In the rows, 128 means zero.
These are runs of 7 systems, one row a step. Runs of the same system follow the same rule from any start.
J359, trace 1, 11 rows:
[[ 88 159 118 110 203 124  84 139 133 178 163 172 107 103 121 137 115 118
  159 114 141 145]
 [119 126 130  97 179 141 107 157 170 147  85 120  93 173 106 146 149  59
  156 110 157 124]
 [ 98  64 149  88 188 104 150 138 139 122 115 110 173 139 171 114 126  88
  102 110 147 145]
 [164 130 135 102 124  73 135 154 113 141 135  98 136 104 130  98 133  71
   53 169 162 130]
 [108 138 126 133 121 128 155  86  69  91 111  65 120 125 120  91 149 117
   93 147 144  65]
 [ 95 203 178 143 119 146 139  97  90 104 152 118 120  91 176 115 111 133
  109 144 118 146]
 [128 152 157 139 129 158  85 117 131 151 143 102  65  91 129 127 146 118
  188 177  85 120]
 [ 95 148 117  94 202 153  85 125 141 139 163 114 121 124 141 116 106 144
  192  95 105  95]
 [144 163 134 112 189 116 112 141 159 175 104 126 127 147 116 136  94  72
  161  97 146 176]
 [103  68 142 125 183  77 134 124 163 139  80 111 149 115 109 117 168  82
  141 116 147 120]
 [126 132 157  73 155  59 135 167 112 102 118 107 158 110 145 143 135 121
   67 126 163 112]]
J353, trace 2 (11 x 22):
[[155  83  95 116 109  95  93 153 133 126  94 122 134 104  71 136 146 201
  145 126 116  98]
 [142 146 104 116 117 104 151 147  80 120 135 171 157 166 119 180  88 185
  100 103 152 145]
 [130  75 122 170  86 127 154 121 122 154 135 197 104 151 112 162 154 108
  114 173 139 169]
 [108 103 102 129  92 169  83 159 160 103 159 174 118 116 132 111 154 157
   80 136 143  83]
 [168 162 105 111  80 198 123 141 127 123 157 124 123 169 158 109  72 138
  106 120 109 158]
 [126  82  83 154 106 135 180  85 150 157 160 138 147 124 123  66 132 113
  138 110  78 160]
 [155 163 134 155 104  95 118 139 208 101 161 146 168 100 133 119 146 127
  138  86 106  81]
 [178 128 150 164  83 133 118 115 134 101  75  89 158 130 126 148  89 182
  167 119 100 143]
 [115 101 105 134 134  81 143 120 104 159 116 162 164  78  92 123 117 194
  134 114 116 183]
 [146 156 107 130 107  91 130 156 131 136 152 188 104 146  80 203 158 155
  153 122 123 105]
 [110  69 127 161 109 176 111 122 119 103 110 173 131 182 148 178 114 176
  131 133 151 123]]
J920, trace 3 (11 x 22):
[[104  94  96 138 104 167 130  94 105 119 140 131 114 127 110 124 142 204
  182 129  68 102]
 [135 174 133 138 130 122 126 147 154 132 191 202 149 137 156 171  97 146
  139  93 120 146]
 [176  68 118 175 119 153  77 134 183 154 102 138 122 159 110 142 118 115
  170 140 132 132]
 [105  88  69 101 128 122 131 149 151 108 121 164 178 127 108 100 133 169
   86  70 152 117]
 [207 134 112 107  76  90 178 160 127 138 139 117 132 174 111 152 127  92
  103 135 112 153]
 [124  68 122 191  81 120 145  84 110  99 141 126 147 115 131 109 156 150
  106 161 124  81]
 [139 200 140 134  75 131 105 155 121 114 149 172 123  86 135 131 113 164
   68 138 141 151]
 [152 115 108 138  80 196 120 113 117 139 105 108  82 144 105 124 117 163
  179 153  78 156]
 [ 86 125 105 133 132 137 143 113 156 122 185 186 164 116 150 118 126 176
  156  69  89 127]
 [211 147 136 148 117 115  89 161 191 147 143 137 134 152 130 166  96 105
  157 123 124 133]
 [129  49  90 158 124 135 109 112 142 118  80 125 172 138  99 104 117 173
  122 101 156 107]]
J359, trace 4 (11 x 22):
[[127 116 110 146 100 109 165 118 174 151 123 140 100 118  79 107 205  68
  147 132 103 124]
 [128 130 157 111 134 113 127 144 148  61 148 113 177 152 179 159 119 148
  123  98 123  66]
 [183 123 137 146 119 121 104 125  78 161 107 107 134 120 132 132  65 140
  114 173 148 187]
 [ 76 116  80 142 125 124 136  98 118 147 127 153 106  81  66  86 182 140
  134 122 125  98]
 [110 206 160  93 115 145 148 157 149  79 136 144 123 162 157 176 135 129
  128  84 120 113]
 [158  56 160 155 134 143 118 113 114 156 122 110 124 154 161 154  99 115
  170 180 107 173]
 [110 103  76 126 153 109  81 140 141 158 173 163 144  78 101  79 136 145
  107 118 150  95]
 [138 200 111  95 110 151 149 150 137 100  77 104 109 176  96 131 124 104
  110  86 151 123]
 [104  65 167 157 125 123 189  83 127 117 117 124 159 134 170 126 136 116
  146 133  96 179]
 [162 129 133 131 110  76  80 164 143 138 189 150 130  69 130 129 143 139
   96 169 125  93]
 [142 151  92 113 123 169 110 122  80 109  86  80 104 173  90 129 105 161
  141 122 149  75]]
J229, trace 5, 11 rows:
[[150 104 110  53 138 133 140 151 128 114 146  51 142 141 149  87 121 128
  128 116  83 103]
 [149 150 130 148 141  66 181  82  73 143 164  99 168 117 139 113  96 109
  121 132 118 132]
 [ 97 157 160 204 122 109 115  77 122 113  89 125 116  86 102 122 160 119
  139 151 157  93]
 [ 83 159 164  89 132 162  85 156 127  89  78 111 105 100 136 144 137 187
  145 119 118 122]
 [130 110 119  69 173 128 129 145  89 182 144 116  99 137 125 148 101 137
  176 142  89 183]
 [107 110 110 151 197  98 119 106 128 170 188 162 127 141 125 137 131  77
  151 128 151  90]
 [117 158 162 152 151 141 101 135 162  94  93 137 144 157 155 140 111  82
   89 109 207 105]
 [120  82 134  78 122 156 136 153 137 117  61  81 130 126 137  82 133 114
   91 132 136 175]
 [140 122 113  68 128  82 165 141 101 138 181  82 125  98 129  92 156 113
  110 145  82 109]
 [142 174 156 179 123 111 149  72  75 109 162 104 125 139 148 144 112 109
  137 155 132  78]
 [ 71 148 168 184 133 165  90  84 125 115  84 139 128  80 143 108 119 158
  133 135 151 148]]
J883, trace 6, 11 rows:
[[131  56  66 112 162 146 101 128 115 137 136 122 155 177 116 108 101 141
  119 109 160  87]
 [134 169 107 106 129 103 176 146 123 156 135 165 141 150 115 127 108  81
   77  95 164 190]
 [152  72 140 160  75 118 166 119 162 121 103 113 118 137 118 114 182  78
  121 154 108 130]
 [142 131 136 118  80 120 119 149 119  75 157 121 170  97 166 111 118 187
   71 128 120  96]
 [172 203 126 154  94 142 115 110  79 149 115 105  90 118  99 139  91 152
  156 158 110 153]
 [ 72 120 101 170 128 158 139  78 140 123 145 172 115 128 107 126 165 158
  182  99 104  93]
 [125 170 169  99 156 131 104 172 179 103 135 150 139 148 166 183 114 127
  158  86 120 132]
 [164  46 116 137 165 136 101 120 126 161  95  96 144 165 125 133  80 132
  171 137 130 152]
 [119 103  68 108 152  75 143 143 126 158 159 178 161 112  95 106 133 136
   86  95 161 133]
 [158 150 149 120  91  91 174 146 130 114  85 116 105 163 103 161 167  66
   99 143 149 132]
 [113  61 147 162  68 158 136 108 113  86 124 138 143 124 166 120 144 161
   83 165 122 130]]
J883, trace 7:
[[105 159  97 139 106 155 141  97 116 154 164 124  96  79 109  49 148 107
  121 144 102 138]
 [103 195 154 118 125 137 148 109 158  81 143  87 122 115 143 101 156 106
  151  96  94  71]
 [116 141 187 148 160 142 112  93 127 107 100  78 157 107 174 117  83 149
  172 114 107 146]
 [108 112 116 125 187  97  85 120 131 174 125 125 140  61  98 102 119 159
  179 112 114 143]
 [ 97 138 122  87 193  68 142 135 111 131  99 111 125 136  83 157 163 113
  151 100 152  88]
 [ 80  89 183 128 167 103 147 120  99 119  89 139 135 137 157 168 139 101
  104 153 172 152]
 [120  76 141 107 134 125  74 166 125 155 132 141  99  81 137 108 151 116
   79 194 153 143]
 [122 148  92  74 121 153 123 142  74 124 145  88  85 141 113  96 141 108
   79 158 149  79]
 [ 88 172 141 142 119 174 174  85  96 121 153 125 109 145 164  91 122  77
  100 134 132 148]
 [118 144 157 147 119 163 101 115 194 128 152 112 118  79 164  69 144  91
  143 134  90 131]
 [139 153 126  93 154 132 103 126 139 101 123  48 155 106 135  82 102 151
  156  91 100  84]]
J229, trace 8, 11 rows:
[[144 120 123 141 142 131 124  95 142 141 119  53 116 113 115  58 139  60
  135 147 123  95]
 [ 92 189 149 105 147 112 151 106 114  75 123  77 160 101 152  98 124 141
  119  89 117  87]
 [132 152 182 140 141 100 149 100  90 139  74  74 120  99 125 138 118 125
  170 149 107 179]
 [ 79 107 139 119 187 105  82 113 116 144 130 112 109  74 107 125 160 156
  183 142 114  85]
 [115 193 155  92 194 117  97 147  91 133 132 127 113 145 139 178  94 131
  148 119 160 121]
 [ 85  78 135 123 194 148 127 110 109 164  89 132 105 159 130 129 128  79
  141 141 167 166]
 [ 95 115 143  78 180 104 109 168 161 126 155 133 132 107 155 108 157  74
   86 122 156 100]
 [163 143 147  96 134 137 134 136 102 111 120  55 120 174 162 118 100  70
   92 152 148 110]
 [ 84 100 135 134 141 132 161  76  90 123 132  91 151  94 152  52 130 113
   92 141 128 135]
 [124 213 171 126 119 102 127 126 127 118 136  92 104  65 137 109 151  96
  121 148 116 117]
 [104 144 158 129 151 172 117  92  96 110 100  63 100 133 141 128 117 148
  195 137  90 104]]
J786, trace 9:
[[127 120 124  66 131 126 112 192 196 138 148 153 121 112 130 139 154 141
  150  99  78 149]
 [200 105 109 113 142 121 125 133 135 133 152  75 153 188 141 134  77 117
  163 115 105  97]
 [130 122 100 193 123 110 150  88 143 125 132 167 192 138 124 102 101 120
   88  86 173 125]
 [140 151 143 141  71 104 126 145 166 104  61 119 114  89  83 116 178 121
  103 136 142 125]
 [123  85 136  84  85 129 171 133  83  92 125  94 123 136 145 150 150 183
  130 150  71 126]
 [162 154 120 144 108 109 130 130  95 166 207 181 127 125 138 164  92 148
  124 151 110 161]
 [139 138  98 183 112 175  67 112 148 141 130 154  85 145  91 130 131 120
  153 146 157  75]
 [ 78 127 121  96 120 198 128 152 173  89  91 157 132 161 141 127 136 152
  119  71 131 141]
 [182  96 128  90 125 106 147 165 174 159 122 107 147 136 133 118 116 107
  153 114  78 198]
 [164  85  90 145 132  75 139 110 131 129 184 109 175 138 120 110 125 121
  127 120 120  56]
 [143 199 137 170  86 118 134 121 119  84 103 138 153 131 126 135 107 136
   72 107 183 109]]
J920, trace 10 (11 x 22):
[[173 152 133 163  90  92 122 143 207 123 104 134 172  92 115  99 129 108
  110  94 132 146]
 [174 105 119 114  90 102 126 140 126 100  67  65 159 111 100 118 123 187
  129 121 107 117]
 [142 131 118 127 110  69 171 115  59 129 145 138 157 107 114 157 113 201
  128 128 104 145]
 [147 144 139 183  96 104 116 122 106 145 149 176  92 128 102 199 151 151
  166 168 121 111]
 [ 88 103 127 145 111 188  80 146 142 101 118 192 108 147 135 170 138 182
  131 131 150 110]
 [133 100  90  83 117 180 121 175 150 159 156 179 114 165 140 133 109 132
  112 118 117 189]
 [158  79  65 131 116 144 145 126 166 153 178 134 134 169 113  86 138  89
  135 113 106 102]
 [160 149 116 166  88 116 149 119 169  93 144 134 186 144 146  94 116 100
   67  93 159  97]
 [182 125 144 157  63 116 135 127 138 115  76  94 148 101 120  95 116 135
   87 148 129 170]
 [126 130 107 117  82 107 151 118  92 116 124 105 132  69  98  98 149 203
  130 129  77 128]
 [149 190 145 143  97 114 137 122  94 116 167 145 122 128 130 187 110 182
  168 130  88 119]]
J786, trace 11 (11 x 22):
[[ 98  59 142 161  90 164 115 105 149  99 132 125 137  91 163  78 156 149
  101 156 110 114]
 [143 187 113  65 112 124 104 173 120 124 156 122 131  78 127 106 106 180
  100 109 105 141]
 [158 156 100 153 118 154 151  77 100 154 132  85 104 161  98 117 104 121
  193 125  86 126]
 [ 76 132 139 182 138 118 132 101 172 112 154 199 160 112 140 145 148 151
  161  84 126 109]
 [171 133 162 119 130 114  66 177 163 121  61 105 130 118 112 171 111 152
  150 129 143 137]
 [121  40  77  98 145 121 167 117  80 145 107 118 152 172 104 132 117 162
  129 117 127 142]
 [145 163 119 129 119  68 170 147 136 146 168 179 130 142 111 158 151  72
   92 122 154 135]
 [148  96 166 167  90 157 103 121 138  94 108  99 101 152 150 137 150  95
  112 188 142  79]
 [ 87 107 115  93 105 169 123 151 113 111 147 158 143 103 165  95 112 177
   62 127 129 164]
 [177 176  91 100 107 135 123 146 128 181 153 105  83 111  91  93 123  99
  146 138  89 154]
 [ 99 130 115 159 130 161 148  80 142 102 173 122 136 155 148 115 141 128
  175  99  94  62]]
J353, trace 12 (11 x 22):
[[152 174 114 107 106  99  81 185 181 130 127 155 126  75  97 119 147 142
   97 117 138 119]
 [155 126 111 104  86 164 160 124  82 100 101  97 115 187 113 163 110 178
  156 120  94 125]
 [ 90  78 125 156 150 100 161 103 117 152 172 193 171 110 159 124 122 134
  107 125 133 175]
 [173 154 120 158  91 127  76 159 180 146 148 154  89 117  95 145 157 106
  131 157 137  88]
 [112 107 103 125 109 199 121 114 115  81  83 106 144 163 129 112  96 190
  121  93 136 116]
 [135 125 126 106 129 104 169 142 139 166 166 167 152 116 154 116 108 109
  110 116 103 225]
 [159 100 103 151  95 103 126 123 156 131 157 125 105 128  89 134 181 121
  163 145  91  59]
 [124 147 139 162 123 146 105 116 131  76 111 134 184 139 165 134  75 182
  102  90 165 102]
 [160 128 135 139  96 126 137 137 131 176  96 143 111 105 110 123 115 119
  128 150 113 234]
 [ 96  96  81 101 119 114 143 136 131 116 149 147 119 111  82 120 188 172
  143 106  98  71]
 [152 165 155 146 128 135 117 139 124 103 168 159 155 177 181 190  73 143
  127 112 141 121]]
J839, trace 13:
[[ 91  36 124 130 149  82 140 134 130 156 142 182 145  97 132 135 167 123
  105 150 143 152]
 [160 167 109  91 109 134  81 182 128 119 156 124  88 141 111 142 143 113
   87 151 158  66]
 [111 108 106 137 118 195 155  93  77 112 139 128 141 191 157 120  81 145
  109 121 139 140]
 [101 138 123 124 129 118 151 135 166 165 171 180 129  85 142  87 146  83
   99 120 117 195]
 [175 163 121 130  85 167  91 141 181 105 133  80 101 133 127 104 140 116
  154 130  91  76]
 [120 135 128 143 135 126 160  87 108  99 116 105 193 127 151 109  76 183
  141  74 112 146]
 [147 138 143 158 122  68 128 129 138 185 113 155 112  77  85 138 145 115
  159 146 116 189]
 [125 108 124 131 112 131 106 139 152  91 100 113 114 142  96 160 179 162
  168 119 117  42]
 [117 126 150  98 155 100 140 148  79 109 128 143 165 151 164 185  83 175
  107 115 148 154]
 [143  64 102 146 137 122  99 138 119 199 145 165  94 126 104 130 137  97
  123 185 150 159]
 [102 142  87  93 123 156 125 148 154  90 147 142 119 162 116 112 160 112
   94  94 153  52]]
J839, trace 14 (11 x 22):
[[117  96 152 126 151  98  87 133 111 128  79 104 155  58 124 107 112 183
  121 139 138 156]
 [123 146  93  96 158 101 119 127  72 169 121 104  81 121  58 141 145 138
  169 143 122  99]
 [ 91 124 151 145 152 121 167 100 105 103 143 153 120 187 144 192 149 101
  156 121 143  87]
 [114  96 183 135 149 128  89 158 155 122 125 161 138 118 181 146 123  97
   78 158 177 154]
 [130 111  89  83 143 173  72 152 115 146 111  87  96 117 112  66 117 123
   95 147 152 116]
 [104 169  92  97 148 143 195  95  87 133 151 102 120 165 120  94 118  94
  130  92 117 124]
 [128 145 183 178 107 116 170  95 162 128 146 134 131 126 165 127 148  57
  131 144 108 156]
 [128 125 162 153 112 135  66 130 169  94  99  93 145  61 147  88 135 156
  115 141 129  96]
 [122 174 113  98 152 125 114 115  61 134  97  84 125 100  97 117  90 189
  155 113 120 135]
 [ 98 120 134 153 164 102 164  85 105 168 134 151 101 144  99 168 156 103
  201 134 108 139]
 [109 114 178 140 153 100  98 150 184  96 126 152 137 131 157 177 165  99
  133 127 157  77]]

Which system made each of these runs?
trace 15 (2 x 22):
[[105 137 134 166 116 203  91  83 107 136 141 110  81 113 145  87 120 121
  149 169 112 120]
 [ 86 196 130 115 155 166 107 126 161 132 161 143 126  88 150  88 110 136
  150  84 101 148]]
 | J229
trace 16:
[[126 107  75 160 127 192 122  89 124 137  96 113 118 171  96  78 106 105
  124 117 167 112]
 [ 80 170 137  90 123 122 200 133 145 111 110 138 134 119 137 104 153  94
   96  80 118 175]]
 | J839
trace 17, 2 rows:
[[128 144 138 157 142 188 130  95 144 116 112 122 158 170 167 116  60 131
  155  86 128 165]
 [124 108 112 130 146  95 129 130 190 163 100 135 157  80  97  78 142 110
  140  91 119 177]]
 | J229
trace 18:
[[ 82  45 120 158 134 187 131  99 137 128 111 159 143 157 152 124 113 153
  149 117 123 164]
 [157 146 114 106 126  87  97 182 188 156 163 167 140  85 120 113 131 115
   96 115 127 154]]
 | J229
trace 19, 2 rows:
[[136  63 143 170  81 147 142 111 138  79 138 131 164 158 175 138 125 153
  111 141 118 101]
 [161 144 106 125  79 118 101 169 138 140 137 171 144  87 115 112 109 171
   67 131 146 168]]
 | J786
trace 20 (2 x 22):
[[126  68 102 167 132  74 166  90 129 115 153 131 187 135 124 111 146 122
  116 110 141  77]
 [153 188 152 157  80 110 109 143 119  90 101 139 148 107 133 145 106 156
   64 135 182 125]]
 | J359
trace 21:
[[104 102  72 119 117 138 157 111  59 128 112 139 100 165  74 141 151 160
  116 136 146  96]
 [ 75 158 135 148 105 166 167 119 122 108 162 203 122 155 166 151 134 122
   91 115 147 155]]
 | J359
trace 22, 2 rows:
[[195 117  76 127 132 125  87 132 100 173 129  99 133 124  89 104  69 161
  142 141 130 137]
 [114 135  72 137 127 104 191 109 121 133 112 161 152 167  74 129 137 120
  116  68 156 131]]
 | J353
trace 23, 2 rows:
[[118  84 125 123 142 143 150  90  48 125 152  96 117 168 144 153 110 161
  162 158 100 106]
 [106 175 111 169 145 142  93 112 120 168 187 200 116 104 131 116 103 115
  110 137 163 143]]
 | J359
trace 24, 2 rows:
[[117  90  99 124 130 164 169 108 131 167 101 121 110 158 110  80 131  66
  120 128 130 194]
 [127 141 134  97 106 103 170 141 176 100 147  97 134 111 136  85 182  78
  103 109  96  96]]
 | J839
trace 25:
[[130 119 154 179 119 106 106 102 119 137 146 135 161  45 153  89 101 158
  108 158 118 158]
 [135 183 110 117 122 114  87 140 124 134 111 102  86  81  66 117 157 155
  151 130 121  78]]
 | J883
trace 26, 2 rows:
[[119 107 138 121  79 126 174 149 123  90  76 152 132 170 121 165 158 126
   70 128 162 149]
 [128  61 134 100  79 128 152 147 103 128 159 131 108 112 153 121 162 137
   86 187  91 150]]
 | J920
trace 27:
[[133 103  86 128  97 175 157 123  81 164 157 168  81 183 117 147 127 118
  123 162 117 162]
 [100 109 114 126 105 153 147 144 184 111 197 185 138 139 163 107 160 104
   98 105 114 114]]
 | J839
trace 28, 2 rows:
[[172 165 123 149 109  66 103 147 145 111 174 149 148 113 113 160 141 138
  119 125 137  54]
 [153 116 134 167  90 163 104 123  96 108  65 129 130 169 123 165  89 165
  106 151 175 137]]
 | J920
trace 29:
[[129 124 115 110 142 171 152 115 141 158 127 110 141 139 154  79  84 105
  146 102  92 213]
 [151  97 101 122 139  71 152 120 172 154 168 108 162  97 112  78 153 101
  154 106  79 112]]
 | J883
trace 30 (2 x 22):
[[131 118 158  84 135  62 140 163 130 109 179 115 140 101 158 149 168 118
  108 148 103  87]
 [165 135 151 164 120 138 105 100  62 125 128  85 120 152 151 146  79 129
  119 182 156 102]]
 | J229
